Families of rows that turns and mirrors carry onto each other, the same ones carrying the whole set onto itself: the rest of each named row's family, in list order:
4 families of 4 rows:
Y: [ 0.32  1.21  1.13 -2.59 -1.43  0.51 -0.43  0.03  0.51  0.26  1.83  1.46
  1.67 -0.09 -2.46  0.88  0.65 -0.48  1.31 -0.87 -0.58  0.25]
T: [ 0.87 -0.90 -1.52  1.43  0.99  1.21  0.00 -1.22  1.21  2.62 -2.01 -2.24
 -2.12 -0.75  0.44 -1.10  0.04 -0.96  0.89  0.37 -0.13 -0.81]
X: [ 0.39  1.37  0.03  1.29 -1.14  1.47  0.62  0.82 -1.22 -0.85  2.14 -0.26
 -2.05  1.09 -2.58  0.74 -0.42 -0.11  0.84  0.88 -0.44  1.96]
W: [-0.34  1.00  1.30 -2.06  1.32  1.17  0.68  1.38  0.11 -0.66  2.32 -0.69
  3.26 -0.54  0.13 -1.47 -1.17 -1.10 -0.93 -0.10  0.50 -2.18]
M: [-1.13 -1.62  0.62 -2.23 -0.20 -0.63  0.08 -1.10 -1.93  0.15  0.24  2.68
  3.20 -0.48 -1.11 -0.19  1.16 -0.94  0.69 -0.99  0.32  0.74]
Q: [-0.48 -0.72 -0.33  0.10  0.27  1.83  1.31 -1.18 -1.14 -2.22  1.54 -0.49
 -3.92 -1.53 -0.87  1.57  0.43  0.57  0.53 -0.25  0.44  1.77]
F: [-0.01 -0.34 -1.70  0.70  2.05  2.34  1.42  0.47 -2.59 -0.35 -0.68 -2.67
 -3.01  0.33  1.39  0.32 -1.27 -1.83  0.44 -0.13  0.11 -0.23]
J: [-1.77 -1.68  1.64 -1.44  2.89  0.92  1.98  0.65  0.04 -2.78 -0.13  1.15
  2.72 -1.01  0.23  0.29 -0.43 -0.30 -0.98 -0.20  1.33 -1.06]
N: [ 0.59 -1.58  1.39 -2.02 -1.24 -0.39 -0.12 -1.38 -2.30 -0.40  0.25  2.09
  1.18 -2.05 -1.32  1.57  0.16  1.41  0.95 -1.22  1.01  0.24]
R: [-1.49 -1.09  0.08 -1.59  3.44  1.14  1.59  1.07 -0.70 -0.67 -1.24 -0.36
  2.72  0.38  1.60 -0.58 -0.74 -2.51 -0.53 -0.61  0.50 -1.69]
V: [-1.86 -1.16 -0.44  1.84  2.68  0.81  1.10 -0.60  2.28  1.23 -1.50 -0.70
  1.33  0.52  0.40 -2.15  0.55 -1.08 -0.32  1.18  0.52 -0.91]
A: [ 0.22 -1.23 -1.28 -0.29 -1.04  0.58  0.18 -1.44 -2.61 -0.44  1.14  0.75
 -2.86 -0.86 -1.35  0.48  1.07 -0.96  1.48 -0.42 -0.41  2.87]
S: [ 0.78 -2.52  0.06  0.72  0.15 -0.89 -0.29 -1.07  1.00  2.12 -2.17  1.59
  2.24 -1.02 -1.24 -1.89  0.52 -0.60  0.52  0.66 -0.01 -0.05]
U: [ 2.15  0.63 -0.03  0.46  1.27  1.94  1.23  2.93 -0.93 -1.28  0.29 -2.09
 -0.98  0.03 -0.18 -0.48 -2.82 -1.45 -0.29  0.69 -0.57 -1.07]
E: [ 0.26 -0.36  0.29  0.19  2.21  2.26  1.66  1.00 -1.68 -0.89 -1.96 -2.22
 -1.35  0.06  1.18  2.20 -2.07  0.22  0.22 -0.46  0.88 -1.87]
D: [-0.14 -1.93 -1.16  1.83 -0.38  0.03 -0.09 -2.39  0.59  1.26  0.79  0.07
 -1.32 -1.84 -0.92 -2.70  1.28 -0.26  0.28  1.08  0.23  1.42]

Same family as Y: X, W, U
Same family as S: T, V, D

Families of rows that turns and mirrors carry onto each other, the same ones carrying the whole set onto itself: the rest of each named row's family, in list order:
7 families of 4 rows:
Tofiv: [-0.76 -1.43 -0.24  1.20 -2.96  0.69  1.57  0.30  1.44  1.36 -0.97 -0.75]
bupob: [ 0.50 -0.39 -1.47 -0.38 -1.90 -1.41  0.18 -1.74  1.83 -1.98  3.21  0.00]
sabe: [ 0.16 -1.56 -0.29  3.14 -2.72  1.09  0.82 -3.04  0.49 -1.80  0.33  1.54]
Kirat: [-0.85 -0.11 -1.60 -0.39 -5.42  1.17  1.40  1.86 -0.36  0.02  0.00 -0.25]
nus: [ 1.24 -0.97 -1.53 -1.00 -3.19  2.42 -0.09 -2.64  0.36 -3.20  0.72  1.75]
rap: [ 1.02 -0.16 -2.33  0.42 -1.72 -1.27  1.13  2.01  0.43 -2.32  2.30  1.95]
parug: [ 0.27 -0.09  0.24  0.27 -4.00  1.47 -3.27 -0.79  2.06 -2.07  1.19  0.47]
voru: [-0.99 -0.66  1.44  2.43 -3.21  1.08 -0.01  1.96  1.21 -1.12 -0.84  1.16]
Ged: [ 0.84  0.16 -1.69 -0.25 -2.38  1.87 -1.08 -0.47 -1.13 -3.53 -0.30  2.91]
boku: [ 1.50  1.28 -3.88  0.81 -1.55 -0.89  2.20  0.28  0.00 -1.43  1.05  1.03]
Vif: [-1.05 -0.80 -0.33  3.33 -2.14  2.50 -1.62 -0.42  1.55 -2.09  0.00  0.65]
Lel: [ 0.50  0.08 -0.69  0.17 -5.39  0.46  1.23  2.62  1.63  0.84 -0.12  0.71]
bif: [-1.03 -1.15 -2.02  0.32 -2.32 -0.79  2.39  0.58  2.12  0.19 -0.03  1.62]
lenef: [ 1.82  2.17  0.17  2.30 -4.00  2.77 -0.99 -0.08  0.54 -1.82 -0.33 -0.28]
guk: [ 2.05  0.91 -2.98 -0.53 -3.12  1.52 -0.94 -2.38  0.57 -3.09  0.75 -0.04]
Soge: [ 1.16  1.19 -2.47  0.29 -0.36 -0.19  0.38  1.29 -0.28 -0.67  2.07  1.98]
Kimu: [ 0.89 -1.11 -1.70  0.64 -1.56 -0.07 -2.30 -0.41 -0.65 -0.90 -0.11  3.28]
gomu: [ 1.18 -0.06 -1.20 -0.23 -2.85 -2.71  0.46 -0.02  0.65  0.83  2.07  1.11]
zif: [-0.84 -0.11 -1.94  2.58 -4.63  0.50  0.03 -1.43  1.67  1.30  1.15 -0.87]
bom: [ 0.17  1.06 -0.91  3.14 -2.37  3.18  1.54 -1.86  1.44 -1.26 -0.33  1.43]
pano: [-0.10  1.07 -1.84  0.34 -4.99  1.03  2.33 -0.59  0.83  0.58  0.86 -1.59]
zuso: [ 0.25 -1.00 -1.61  0.65 -3.50 -0.66 -2.58 -1.13  0.38 -3.23  2.01  2.27]
turu: [ 1.23  2.27 -2.05 -0.56 -2.71 -0.69 -0.85  1.41 -0.95 -0.38  2.11  0.41]
luve: [ 1.38  0.18  1.44  1.97 -3.39  2.93  0.03 -0.48  2.43 -1.42  0.98 -0.79]
zagak: [ 0.30  0.84 -1.90  1.05 -4.82  1.07  1.80  1.55 -0.12 -0.27 -1.89  1.05]
takif: [ 1.13 -1.06 -2.60 -0.21 -2.11  2.20 -1.11 -1.54  2.40 -3.33  1.32  1.36]
losez: [ 0.70  2.02  0.26  3.20 -3.70  2.82 -0.06 -0.74  1.81 -0.55  1.66  0.30]
tadu: [-0.01 -0.49 -1.32  0.60 -3.21 -1.26 -1.26  1.15 -1.51  0.16  1.43 -1.03]

Same family as Kirat: nus, Soge, losez
Same family as tadu: sabe, Kimu, zif
Same family as Tofiv: Vif, gomu, zuso
Same family as lenef: boku, guk, zagak
Same family as luve: rap, Lel, takif

